In the data rows, the value 128 means zero.
Each row below has a hidden score, from 0 to 20, with 10 about the middle. What is it? The score is a weighted sum of the row's numbers plus the product of two more (or one squared), each taken from its middle value.
[104 150 121 153 108  95 119 145 109 159 148 110 182 166 184 120 127 148
 173 142 144 118 136 191 198 128  88 128  94 149  94 126] -> 11
[101 129 138  90 100 129 119 106 113  48 106  79 111 165 140  92 112 158
 142 140 195 147 160 125 126  42 107 124  93 194 102 104] -> 12
[119 145 142 110 109 130 110 128  51 114  69 119 100  46 107  58 129 149
 149 121 140 156 183 114 127  52 148 150  90 116 123 153] -> 12
[166 116 147 155 184 120 185 121 126 135 156  66 134 100 144 150 139 140
 186  67 124 137 107 151 137 139 131 172 141 153 129 155] -> 12
[ 60 119 157 179 122 131 114 107 115 128 191  97 165 154 191 126 140 136
 164 123 140 101 107 127 182 142  86  87  85 121 120 153] -> 10
[147  98 124 167 131 130 159 136 123  97 131  56 130 129 160 145 137 127
 165  65  77 136 115 128 103 133 142 159 112 134 127 204] -> 14
[131 113 163 158 133 162 157 112 116  79 121 151  95 136 134  84 137 119
 102  62 124 101 101  79 107 140 156  76 156 133 173 112] -> 9
[154 116 167 124 159 165 158 142 165  91  98 152 130 104 106  93 135 105
 108 123  95 141 125  66 151 158 159 119 156 101 162  71] -> 8
[132 107 107 119 143 145  98 106 145 161 167 164 109 132 155 130  78 167
 146  77 119 140  83 167 122 126 131 143 127  79 134  40] -> 8
[104 119 198 106 130 150 100 156 129 157 137 134 161  74 121 179 154 153
 145  99  89 135 151 156 156 114 148  52 141 132 143 124] -> 8
[154  90 191 134 158 170 178 107 145 130  80 144 121 100  98  59 141 130
 143  84 130 127 107  63 115 144 137  89 172 147 148 139] -> 8
[ 95 164 144 125  92 156  59 124 135  88 146 176 140 218 174 113 167 121
  92 134 131 137 185 100 145 114  56 104 103 130 145  92] -> 13
[ 79 164 121 114 118 138  63 140  81 145 143 197 101 155 116 109  96 129
  84 156 155 146 161 138 130 132 101 123  78 103 124  66] -> 12
[141 123 112 164  87 128 164 122 144 157 146 138 154 126 168 175 144  99
 116 139 153 106 101  89 148 205 135 114 149 131 132 139] -> 12
[ 96 133 127 100 117 184 100 140 124 149 123 140 145  98 158 152 184 157
 129 116  63 138 128 103 147 122 119 115 165 150 177 141] -> 9
[113 159 152 146 170 132 155 121 137  86 164 109  94 124  99  95 118  77
 157 143 128 154 166 108 161 134 136 159 110 153 123 151] -> 5
[167 137 101  86 131 120 149 131 138 106  81 150 131  99 173  87 154 129
 104 126 144 135 152  80 123 140 146 105 162  94 145 124] -> 14
[148 141  76 100 149 118 118  96 124 146  79 127 136  84 215 134 164 124
  96 178 188 101 140 180 129 120 189 112 152 118 128 145] -> 12
[ 98 112 119 165 130 104 119 119 107 164 142  93 131 162 146 140 110 104
 130 155 119  86 130 119 106 144 156 152 130  81 112 211] -> 9
[116 105 115 147 104 121 133 132 162  65 114 124 141 141  98 124 146 126
 155  92  89  87 125 101 137  96 112 121 162 148 130 203] -> 7
[145 142 146 127 169  94 176 100  26 187 153 188 142 105 163 118 109 108
 124 159 135 140 143 141 102 157 122 149 133 112 102 115] -> 12
[123 158 125 119 181  86 152 135  72 180 125 111 121 112 173 120 122 128
  90 156 132 126 143 189 130 168 104 148 139  94 118 106] -> 13
[ 85 100 188 188 134  95 123 106  82 121 186 125 148 138 157 139 101 127
 150  91 105 121  98 119 178 136  84  63  92 145 119 111] -> 11
[156 128 204 174 152 151 179  95 125 144 152 138 144 126 153 123 150 113
 148  88 109 112  87 110 134 140 159  74 129 172 165  20] -> 10
[122 128 162 116 166 103 155  73  98 204 141 102 177 110  96 151 103 141
 106  90 134  91 128 148 103 150 102 153 120 117 105 111] -> 6
[150 114 110  91 146 141 144 147 137 121  96 134 111  97 102  78 135 125
 108 119 122 134 133  77 145 136 163 101 195 104 127  94] -> 12
[133  95 103 149 125  95 130 124  98 152 130  95 120 136 136 123 120 129
 129 169 131  72 141 136 125 124 134 215 109  97 140 102] -> 9
[124 112 104 102  96 114 131  89 152  82 102 165 137 143 112 100 118 111
  92 138  82 166 134 112 139  50 110 115 112 167 130 156] -> 9
[155 110 122 109 163 145 124 110 135 159 106 165   0 124 100 103 112 115
  97 127 102 175 107  89  79 160 101 114 138 135 140 127] -> 10
[157 166  69 109 122 132  96 163 119 131  84 137 137 133 103 136 147 122
 108 171 167 127 170 170 168 109 161 167 142 125 102 186] -> 10
[134  85 119 161 127 153 124 139  86  98  88  90 130 115 136  69 162 141
 154 100  74 115 106 141 156  69 171 133 139 165  79 230] -> 17
[ 91 118 151 135  87 171 128 116  89  95 110 111  99 144 124  98 121 155
  92 137 145 166 169 117 163  72 101 159 124 189 119 112] -> 13
[129  97 115  98 119  97 186  89 121 143 147 132 126 169 152 136  88 152
 126  65  96  90 112 132 116 116 151 143 139 144 100 115] -> 12
[137  51 116 120 119 103 145 104 179 142 145 105 206 179 155 137  78 150
 142 112 137 122  85 147 137 132 162 125 117 130 101 138] -> 6
[159 121 118 137 104 130 131 125 141  92 122  85 124 143 128 128 161 129
 163  64 116 134 114 134 141  99 153 117 132 161 127 195] -> 15
[137 120 120 165 113 120 109 142  90 145 128 101 128 136 149 148 129 107
 126 174 157 149 148 144  83 129 130 150 115  75 141 107] -> 10
[115 168 164 125 150 143 138 141 162 116 155 124 167 126  51 143 180  95
 108 101 129 102 160 135 180 169 101 110 109 141 137 153] -> 4
[128  78 104 153 106  80 137 115 149 105 135 145 141 112 161 208 114 128
 110 151 141 133 128 164 108 104 177 133 121  44 119  71] -> 9
[ 96 134 140  84 111 161 103 131 142 155 123 158 157  76  91 180 153 147
  86 112 121 125 135 178 154 139 118  96 142 130 144 146] -> 4
[112  89 113  88 126 116 110 137 176 144 139 133 112 113 142 153 102 183
 128  97  80 165  63 133 110 138 117  82 150 183 120 113] -> 10
[179  99 115 150 155 112 158 138 156 166 147 107 159 110 172 156 138  94
 117  94 109  90  83 127 126 163 128 119 185 100 132 136] -> 12
[153 134 138  69 144 136 156 119 147 108  87 162  92 145  79  92 153 120
 128 126 114 147 133  78 109 146 140  84 130 103 121 152] -> 7
[116  85 141 140 134 142 115  74 119 120 125 147  72 141  98  94 112  83
  47 124 138 146  90  76 146 232 156  75 146 124 139 104] -> 7
[112 178  79  67 104 113 130 159 128 127  95 138 140 146 163 254 128 154
 146 161 152 114 159 191 129 114 151 177 115 117  96 137] -> 6
[156 144  77  69 136 143 105 136 173 143  68 140 101 105 100 152 144 102
  93 152 165 109 128 129  72 107 143 142 158 169 150 164] -> 9
[149  83 104 143 113  65 123  87 125 151 165 122 103 151 142 120  84 148
 101  95 144 136 104 123  88 135 116 145 137 130 110 109] -> 12
[ 92 136 155 112 140 131  85 123 128 171 152 186  47 147 126 134 112 148
 125 152 160 158 127 134 111 215  99 121  94  76 132  59] -> 9
[147  88 186 150 144 144 182 115 136  99 110 156 108 143 114 110 156 129
 105  90 101 107 117  61 107 138 147  88 144 123 168 138] -> 9
[158 121 114 139 159 154 156 162 178 212 153 127 143 145 151 220 115  94
 140 122 114 117  92 147 141 170 131 129 141 113 133 181] -> 4
[167  82 120 153 184 128 140 140 134 175 158 115 139  25 159 171 108 113
 162 136 158 106  82 157 130 194 123 127 147  80 123 131] -> 11
[104 133 136 119  80 153 107 155 166  75 146 124 132 176 117 130 142  94
 156 115 120 131 142 115 165  89 129 137 112 191 154 124] -> 4
[150 161  65 120 122 142 137 164 163 113  67 108  94 107  86 108 174 123
 160 148 121 113 151 114 107 122 144 156 145 116 122 104] -> 9
[ 74 143 159  90 126 158  95 119  77  76 103 122 113 147 109   0 110 152
 167 142  93 153 173 134 145  45 100 157 113 155  89 100] -> 10
[ 97 139 101 119 115 113  73 144 109 139 154 101 148 124 194 196 105 160
 129 161 135 108 152 205 176  96  94 160 113 103  86 145] -> 11
[144 108 194 170 133 172 141  95 129 148 123 135 147 140 162 105 127 120
 130  60 111 101 102 110 123 126 155  62 129 175 170 144] -> 7
[117 116  97 156 125  97 156 108 124 145 157 148 145 157 164 166  97 161
 155 133 128 124 112 156 134 114 165 118 147  68 105 118] -> 15
[150 178  67  82 134 125 129 113 118 141 100 107 106 117 151 167 133 153
 138 144 167 114 158 184 146 102 125 174 113 100 104 112] -> 10
[158 110 125 167 153 131 184 165 200 179 152  93 163  96 194 159 122  83
 177 115  84 145  43 126 122 144 124 112 152 125 109 156] -> 9
[170 115 106 100 179 146 134 104 136 150  86 158   6 108  91 123 119 106
 138 123 112 130 112  24  45 163 148 117 146 150 177 114] -> 7
[119 167  66  83 106 101  97 181  93 112 113 139 138 107 104 127 145 147
 153 179 128 144 185 153 140 115 128 179 122  81 111  94] -> 11
[108 118 151 108 110 167 109 121 125 154 105 132 189  91 171 161 149 154
 115 122 121 131 120 152 136 111 112  99 162 160 157 148] -> 9
[144 167  94 150 103 119 115 163 101 133 146 108 161 142 128 181 142 147
 165 148 137  90 141 188 166 114  87 150 105 132 104 129] -> 11
[ 53 108 124 213 120 112 109  97 120 116 197 142 194 129 129 161  87 148
 194 121 109 112 123 168 152 126 110 104  98 117 103 131] -> 5
[127 168 163 138 154 128 151 109 163 108 167 179 154 104  79  51 177 110
 116 111 124 103 138 134 163 142 114 107  61 191 113 118] -> 9
[141 137 123 143 151 122 165 130 172 150 129 115 161 127 118 135 148  83
 145 105  89  89  82 189 127 130 160 107 152 131 135 166] -> 2
[155 137  88  59 131 100 112 182 138  97  79 123 147 122 107 151 143 161
 105 152 124 162 172 133 128 111 139 183 121 114  99  95] -> 16
[153 155 101  95 125 119 112 140 143 162  64 131 107  58 148 139 170 130
 106 140 188 111 127 133  60 149 165 124 167 133 145 150] -> 11
[161 122 117  91 126 142 138 108 148 137  99 169  92  97 124 109 164 101
  99 134 137 156 125  90  41 163 147 118 124 150 166 145] -> 8
[146 137 123 155 132 139 128 146  70 101 125  47 111 110 136 119 115 102
 106 163 146 132 179 123  95 109 109 155 146 127 116 124] -> 12
[156  95 103 101 123 166 129 161 129 153  77 154  53 106 107 123 130  94
  99 145 126 143 128 126  65 127 151 172 149 146 137 142] -> 10
[ 78 156 151 113 127 147 223 132 155 153 128 134 154  94 178 149 176 121
  85 118 144 120 150 150 174 115 131  82 121 194 174 162] -> 4
[126 116  99 186 115 121 132 111  86 110 122  81 118 151 173 143 121 136
 196 178 172 143 120 182 102 145 150 138 115  97 144 107] -> 7
[143 155 134 164 109 138 106 159 144  95 123  87 116 140 111 101 110  78
 137 179 169 170 118  81  89 130  95 138 118  77 116 109] -> 12
[100 158 127 100 115 116  68 147  21 136 120 180 137 150  77 147 120 145
 114 180 163 126 183 131 101 123 107 114  82 113 170  66] -> 19
[128  86 122 132 111 127 131 115 148 148 141 140 130 181 124  93 106 158
 141  87 118 110 101 138 128 129 127 142 145 117 132 118] -> 7
[100  99 114  95  94 151 151 126 157 158 132 130 132  93 190 140 105 170
 149  94  99 104  74 155 112 144 132 119 172  97 166 107] -> 7
[112 117 120 109 122 139 179 129 160  70 102 103 130 135 133 111 154 115
 157 117  92 142 135 168 147  85 121 112 133 168 164 158] -> 2
[130  89 139 138 124  85 113 117 121 147 144 140 124 149 127 114  67 161
 146 130 153  76  93 131 121 118 145 137 108 101 113 103] -> 9
[150 117 116 169 115 135 127 139 131 114 118 121 117 122 136  25 107  93
 135 160 179 122 147 119 113 160 129 142 119 108 111 156] -> 10
[ 83 160 137 118  96 164  39 103 127 116 141 133  99 157  70 116 136 146
 125 141 170 101 180 117 151 139  91 111  85 124 131  85] -> 6
[ 96 166 158 121 103 134  68 121 123 133 134 140 255 161 114 130 124 131
  84 174 159 157 169 132 139  83 124 134  98 142 127  90] -> 15
[109  89 106 117 142 127 154 116 147 141 148 131 118 160 163 118 107 171
 131  73 118 141  70 129 131 149 142 140 134 157 122 103] -> 9
[139 158 106 107 168 124 128 103 152 160  94 110 124 104 142 168 171 130
 103 146 206 113 155 189 109 101 158 166 137 123 135 147] -> 8
[143 172 164 111 157 132 186 149 149  85 120 122 119 135  67 106 129  88
 139 152 172 123 125  96 137 124  64 116 102 138 123 174] -> 9
[ 84 119 139 142 112 105 139 137 128 108 188 119 211 149 173 194 114 137
 120 135 139  76 204 174 163 118 104 132  89 116 108 150] -> 8
[ 96 103 151 141 115 125 119 145 115 146 179 124 157 132 187 157 159 167
 179 161 138  92 142 167 188 121  89 141  80 118 111 115] -> 13
[167 172 114  67 138 147 119 136 140 149  90 131  44  83  83 113 135 127
  68 123 152 141 104 105  65 155 136 143 199 142 143 123] -> 10
[124 174 157  95 164  89 124 111  95 180 134 143 124 148 126 102  99 123
  91 190 157 144 159 127 107 133  96 138 122 142 109  67] -> 17
[141 180 100 140 117  89 127 140 109 117 119 122 134 139 169 116 102 115
 134 164 103  84 163 137 136 100 146 164 118  53  97 128] -> 16
[161 116 120 143 143 119 149 117 133 212 147 156 134 116 145 155 113 123
  98 138  81 101 115 131 109 196 135 120 184  96 154 157] -> 10
[173 115 112 100 100 167 120 133 146 118  63 148  83 111 106 115 158 112
 107  98 163 160 141  84  83 124 156 134 166 183 171 126] -> 10
[147 161 114 149 142 146 122 163  63  83 113 106 122 115  95 118 135 101
 101 184 201 137 148 111 116 127 117 171 111 132 143 117] -> 19
[106 153 157  87 103 147  29  89  99 109 126 168 120 139  99 131  89 195
 116 151 126 108 200 121 125 180 127 152  82 101 121  85] -> 8
[145 166 162 120 158 139 167 136 129 123 140 137 144 114 111 139 160  81
 120 113 145 104 175 126 188 152 146 117 112 138 107 161] -> 10
[ 99 115 127 147  97 125 119 144 154  48 104 130 153 113 119 127 146 115
 206 104 125 155 128 107 149  74 130 153 100 158 143 151] -> 10
[161 146 109  70 121 127 123 147 140  95  68 152  94 104  90 119 154 133
 118 184 142 197 164  74 131 112 190 141 165 107 138 115] -> 11
[141 117 129 142 117  95  97 125  91 129 148  90 156 198 153 127  89 158
 121 128 145 121 116 201 101 123 144 149 132  22 115  90] -> 10
[194 127  89  87 107 141 163 145 150 107  60 131 102 115  93 107 165 147
 120 130  81 120 155  85  98 124 149 144 144 125 130 102] -> 13
[112 126 146  97 116 140 113 125 130 143 138 139 161 144  85 154 181 132
 121 120  99 127 145 157 152 145 117  84 109 186 159 164] -> 5
[154 174 114 172 111 120  99 153  95  95 123  64  98 157 156 170 123 116
 152 180 171 125 126 125 110  91 136 152  96  91 106 133] -> 14
[158 105 108 152 133  92 134 124 133 140 140 159  88 129 142 131  48 156
 135  99 125 102  84 145 103 119 116 146 101 135 110  77] -> 10
[125  89 155 146 133 155 126 110 159 138 151 181 105 178  99  83 105 110
 106 117  90 156  98  69 115 158 134  72 139 119 158 113] -> 4
[166 102 125 131 150 104 187 138 163 112 125 152 170 100 152 139 128  76
 154 123 116 124  67 124 127  70 125  95 141 150 106 164] -> 10
[120 217 140  77  90 140  80 116 146  75 141 161 123 153  29  87  96 155
 148 130 152 138 126 112 165  67 158 113  96 124 166 107] -> 4
[163  83 134 141 122 121 171 146 115  92 112  99 155 105 138 140 149  92
 137 101  98 137 103 126 145 103 138 100 128 158 110 147] -> 12
[121 163 129 170 130 123 130 138  74  99 127 105 103 141 123  58 125 109
 135 209 155 171 121 110 113 132 105 164 102  72 127 120] -> 13
[132  97  71 116 132 116 176 103 177  82 114 114 120 119 134 107 132 110
 163 128  87 162 105 128 135  66 117 108 197 163 126 146] -> 6
[128 117 130 148 107 128 101 139 158  66 130  93 132 130 114 105 165 129
 194  77  97 136 122 150 137 141 138 139 129 174 138 183] -> 8
[137 103 119 155 113 137 122 131 106 120 111 102 143 140 141 154 117 109
 157 207 135 117 147 142  76 110 149 131 108 133 160 130] -> 5
[139  85 115 144 127 110 171 111 171  91 117  97 171 117 169 142  91 102
 148 118 117 125  89 113 111  74 118  91 151 115 120 156] -> 5
[171 118 112  90 150  58 120 100 165 147  88 152  60 128 111 120 140  93
  99 124 123 176 137  84  73 139 151 131 147 127 152 128] -> 11
[ 96 145 110 136  86 133 120 137 109  58 100 130 144 141  98 132 155 125
 129  63 102 123 128  61 152  85 153 108 133 182 142 149] -> 10
[ 95 140 143 104 131 137  89 135  76 149 115 150 179  88 138 186 163 151
  86 125  76 115 120 149 159 146 121  87 156 161 161 149] -> 14
[118 163 141 113 139 150  84 155 134 198 148 180 134 125  98 142 121 123
 103 167 155 141 146 141  94 165 119 152 117  58 127  87] -> 7
[125 158  91  88 146 102  96 191 157 166  61 134 127  92 143 167 181 138
 154 148 185 140 146 188 141 105 169 162 147 123 118 152] -> 15
[135 131 159 118 173 120 166 128  78 191 141 137  85 124 180 108  86 147
 102 180 155 137 145 158 129 162 104 159 118 114 105 106] -> 11
[157 186  80  82 133 127  94 142 120  90  64 130 123 119  74 162 132 137
  95 143 159 139 166 118 150 107 123 183 121 139 109 132] -> 16
[152 171 117 136 159 123 118 125 155  96 137 156 130 120  76 111 131  88
 139 119 133 135 151 102 191 132 120 105 115 159 127 167] -> 7
[129  80 174 167 135 162 147 115 116 113 152 146 106 169  81  76 119 107
 109 105 116 108 120  87 115 153  95  37 117 151 158 112] -> 6
[138 155  78 122 116 125 111 141 147 105 153  75 164 102 100 128 186 117
 127 142 114 138 155 143 176 131 106 103 108 144 115 120] -> 13
[117 118 106 137  78 130  71 154 151  59 108 126 102 153 112 126 154 129
 132 139  82  77 158  86 176  51 149 127 134 174 147 139] -> 11
[139 135 141 138 140 136 138 115 129 170 142 149 101 108 150 163 118 102
 173 118 188 113 107 130 123 195 108 162 133  95 151  97] -> 6
[168 153  81  92 130 137 116 112 194 157  73 116 102  89 117 122 141 107
  87 127 166 144 125 108  49 126 157 137 152 164 168 118] -> 7
[ 76 117 167 168 110 142 137 120 120 135 189  42 168 218 153 119  96 113
 167 146 118 118 124 158 120 137  85 121  83 143  93 137] -> 3
[132 163 174  99 136 121 141 114 171 116 148 149 149 144  79 109 151  87
 107 123 146 134 177  99 169 108 112  96 105 148 111 146] -> 6
[164 121 126 130 158 109 146 125 139 159 167 135 132  97 164 148 115 134
 131 117 123 113 100 137 115 223 133 117 128 119 127 109] -> 13
[100  76 110  91 109 156 137 142 155 149 120 118 122 127 163 128  98 183
 141  92 101 147 107 139 101 142 108 141 156 132 154 116] -> 5
[101 167 157 137 144 152  83 116  98 157 169 206  90 133 136 134  91 146
 129 160 184 105 140 137 136 153 105 137 114 139 148  82] -> 8
[142 145  89  96 111 113  91 164  75 118 110 115 127 129 102 142 105  88
 165 187 140 125 140 111 108 104 125 142 117 100 120 144] -> 8
[143 178 175 113 150 146 121 110 191 116 132 144 176 108  92 137 173  97
  85 142 136 105 162 126 177 131 125 114 128 141 133 163] -> 6
[176 100 105 122 134 125 177 134 166  73 117  73 148 146 134 145 151  95
 152 116 116 160 127 124 116  86 101 121 134 161 108 179] -> 9
[141  98 212 146 150 155 164 103 171 111 104 162 146  86 141  71 139 152
 113  82 135 109  96  75  86 132 137  61 150 121 164 153] -> 9
[117 101 113 128 127 156 136  99 157  71  99 133 112 142  31 124 139  98
 160 122 134 121 126 120 187  66  71   0  59 198 124 175] -> 7
[ 81 185 159 129 156 125 123 149 156  65 134 141 142 143  90 141 143  91
 117 123  98 119 154  92 182 145 102 107  95 172 138 156] -> 10
[124  94 189 181 154 152 162 112 153 129 128 145 138 140 132  88 144 123
 163  63 124 111 110  88  94 145 151  60 154 126 145 151] -> 8
[ 81 150 133 109  82 159  84 144  29 114 132 220 115 106  92  88 116 152
  92 152 151 123 158 106 148 101 111 108  92 167 131  88] -> 15
[ 80 105 128 146 138 116 126 127 132 148 135 118 119 116 135 132  82 191
 130  94 113 134  78 162 100 142 152 121 128 118 124 112] -> 7
[134 129  63  79 117 111 109 158 169 146  72 119  87 128 155 176 156 141
  98 160 187 123 152 164  87 106 155 142 155 144 155 100] -> 11
[158 136 179 118 179 110 131 108  54 184 140 105  98 111 159 148 115 132
 106 154 136 148 126 139 103 149  82 139 127 108  84 120] -> 16
[161 107 136 120 141 143 135  78 117 135 102 187  76 156  78  96 127 114
  73  90  73 174  96  76  72 147 134  89 141 197 137 110] -> 14
[106 164 105  97 118  83  91 180 115 129 114  93 145 125 146 174 116 152
 149 179 198 105 152 178 122 107 127 188 143 111  83 131] -> 12
[ 98 177  64 101 120 116  40  39 104 127 134  98 108 130 146 168 170 175
 138 172 148 111 145 189 157 117 119 186 106 116 123 155] -> 10
[157 126 120 151 161 120 154 121 101 173 153 111 112 139 150 184 125 143
 105 125  99 142 121 220 104 178 123  76 112  94 135 115] -> 8
[134 110 114 160 131 142 107 165  90 133 113 102 130 156 116 106 132  85
 145 190  65 150 127  98 105 127  99 159  96 110 123 102] -> 16
[149  84 134 124 124 128 165 119 124 116 134  63 128 117 165 131 152 136
 148  78 107 151  95 144 148 133 147 140 220 142 145 173] -> 13
[ 89 177  74 135 101 117 107 175 128 128 147 125 174 125 154 170 147 163
 140 185 159 102 164 164 149 101 100 172 117 106  86 100] -> 13
[108  90 222 172 150 139  86 109 118 128 183 147 136 163 151  76 110 105
 152  64  88 122 120 112 160 129  90 119 115 102 135 120] -> 8
[100 185  98 106  92  98  76 191  50 124 134  97 166 163 160 177  93 152
 174 165 156 130 157 167 166  86 110 192  93 156  85 161] -> 12
[148 109 111 160 173 114 133 132 168 174 144 117 152  94 152 169 150 148
 140 129 148 124  81 138 109 171 143 130 146  74 118 123] -> 12
[155 140 129 130 128  77 143 120 124 151 152 136 130 153 175 127 104 159
 158 105  96  92  91 135 119 127 150 145 126 130 131  86] -> 14
[137 150 113 199 131  85 109 133  94  96 114 124 123 155 145 119 118  91
 132 187 135 156 113 129 117 119 143 148 105 119 126 116] -> 18
[142 102 202 132 148 151 148  96 135 134 125 127 119  99 133  70 136 115
 152  64 120 117 103  87  91 146 158  76 214  95 158 108] -> 10
[ 86 110 163 176 122 134 135 121 125 125 206 130 154 128 179  93  91 122
 105 105  63 125 114 117 150 157  80  69 125 129 131 116] -> 10
[213 120 151 114 126 142 140  80 150 140 135 166  74 144 102  77 105 117
  90 133  71 149 115  84  61 157 173 110 138 150 151 117] -> 14
[136 100 122 142 143 132 145 105 133 111 122  86 140  94 154 144 155 129
 216  87 107 105  90 140 121 147 150 150 142 145 120 189] -> 11
[157 164  74  69 134 128 106 140 131 145  63 118 107 115 110 141 223 125
  87 189 158 136 159 141  85 113 175 167 131  88 103 150] -> 14
[171 101  98 109 124 119 176 107 159  75 111 124 147  98 128 142 138 124
 125 135 103 146 119 131 153  60 121 127 144 194 102 158] -> 11
[137  93 104 153 120 103 139 119 113 141 149 111 129 165 149  95  94 175
 108  99 133 152  92 153 142 120 157 138 141 106 141 110] -> 12
[ 95 106 166 168 133 173 185  94 188 177 147 136 136 125 151 119 111 114
 156 106 164 101  96 136 118 133 165  84 133 155 157 150] -> 1
[136 148  75 157 100  84 104 126  78 123 115 147 131 163 128 139  95 118
 112 177 160 125 131 109 129  99 143  77 110 120 119 138] -> 11
[ 89 134 156 133 119 138 111 136  92 133 200 110 184 170 138 148 123 187
 169 147 116  84 123 179 179 127  98 166  93  93  99 111] -> 13
[ 84  93 125 103 110 167  51 128 161 156 110 134 151  98 146 162 147 144
 113 119  93 131 138 161 126 130 110 165 141 157 145 146] -> 9
[152 144 117 102 133 130 125 152 117 111  79 156 127 109  98 134 142 143
 116 137 127 121 155  77 123 174 147 145 153  90 132 135] -> 11
[ 23  93 179 162 120 123 123  64  93 125 201 137 111 172 119  94 101 102
 126 105  71 133 105 114  90 149  84  68 122 147 145 135] -> 2
[125  83 136  91 109 160 184 134 180 167  89 144 131  99 172 158 136 163
 149 106  62 141 128 130 127 123 125 105 147 115 145 132] -> 5
[174 113 104 162 181 106  63 126 158 147 145 113 149 119 171 142 139  83
 140 115 114 103  91 140 120 143 128 113 170 103 120 135] -> 12
[128 115 158 149 148 140 144 163 114  63 110 152 113 133  74 113 100  99
 153 144 151 139 149  80 130 118  95 133 103 142 117 147] -> 15
[137 100 149 111 125 154 141 110 105 142 104 143  72 140  90  78 158 142
  66 116 106 210 115  73  51 154 123 108 141 147 156 123] -> 14
[128  87  97 128 142  96 179  92 188 103  86  99 145 110 149 131 154  95
 122 114 102 145 101 132 150  90 122  93 137 121 132 151] -> 8
[150 110  75 153 116  90 114 157 112 124 192 113 123 161 109 131 104 132
 128 175 152 110 132 124 130 122 159 158 109  91 124 109] -> 19
[160 141 130 123 171 118 161 121 125 190 146 109 129 105 150 175 132 159
 117 127 129 149 115 149 114 163 123 142 137 141 119 174] -> 12
[ 69 144 125 169  99 118 115 144 124 127 202 109 179 138 140 190 120 148
 174 125 124 104 127 200 188 110  94 160  87 120 141 175] -> 5
[108  97 187 129 110 117 111 117  94 136 184 154  74 153 130  87 100 117
 110 106  82 182 114 111 119 167 104  89 128 119 156 107] -> 8
[119 114 109 129 135  98 113 102  91 111 148 118 162 151 140 126 119 174
 144 134 138 114 131 168 118 117 168 155 135 123 121 104] -> 11
[ 67 155 126 135 101 139  61 119 142 135 128 151 123 203  91  79 125 137
 130 126 149 147 150 114 186  83 140 116  81 134 143  84] -> 6
[192 133 126  99 139 139 135 135 150 117  66 151 107 119  48  79 159 117
  99 105  78 133 144  50  94 129 164 112 183 103 160 138] -> 9
[100 171 146 115 125 149  65 134  64 162 153 175 106 106  63 131 102 156
 123 173 109 124 132 127 107 149 126 164  94  95 164 115] -> 6
[120 102 182 179 145 128 135  97 113 119 163 187 120 108 102  85 110 118
 118 101  53 131  93 127 141 172  92  75 131 136 116  97] -> 10
[158 157  93  88 150 124 132 166 149  93  74 173 127  89  74 108 158 127
 104 139 112 133 173 102 139 112 134 149 159 124 141 127] -> 12
[122 151 147 143 153 131 155 155 152  71 157 131 120  87  80 123  97  99
 112 140 138 152 144  87 145 155 126 150 115 160 121 136] -> 8
[149 166 132 120 138 168 163 130 102 179 145 155 120 105 133 128 119 141
 101 127 147 116 152 146  95 193 116 120 119  16 117  77] -> 16
[140 157 157 153 133 140 189 147  99  78 114 120 109 119  89 102 119  82
 145 141 173 138 149 107 125 133 101 124 106 143 113 151] -> 9
[136  83 204 178 145 147 156  99 141 149 147 136 169 146 167  90 130 129
 171  81 151 160 124 151 104 121 162  59 119 133 131 146] -> 8
[ 90 155 147 124 133 139  96 142 103 175 171 185 140 106 128 144 110 157
 111 156 190 113 136 137  17 175 115 195 120  84 130  51] -> 11
[111 147 113 106 103 147 115 157 138  80 111 140 145 172 103 124 149 139
 136 101  78 108 135 108 178 101 130 115 100 161 137 164] -> 7
[152 131 136 120 165 145 157 150 124 119  87 169 127  88  86  84 141 132
 119 123 121 132 130  66 117 152 153 111 139 151 154 157] -> 10
[137 141 131 151 159 118 117 127 141 171 146  47 128 143 142 164  91 107
 134 134 154  89 106 157 117 172 147 132 142  86 146 122] -> 4
[117  91 102 134 127 145 160 142 139  57 113  93 134 134 115 107 136  95
 167 106 109 169 108 119 140  84 137 105 135 152 113 145] -> 7
[161  89 129 149 166  98 159 148 111 176 155  85 103  96 165 145 112 129
 104 119 157 129 110 162 114 152 112 150 150 102 107 171] -> 13
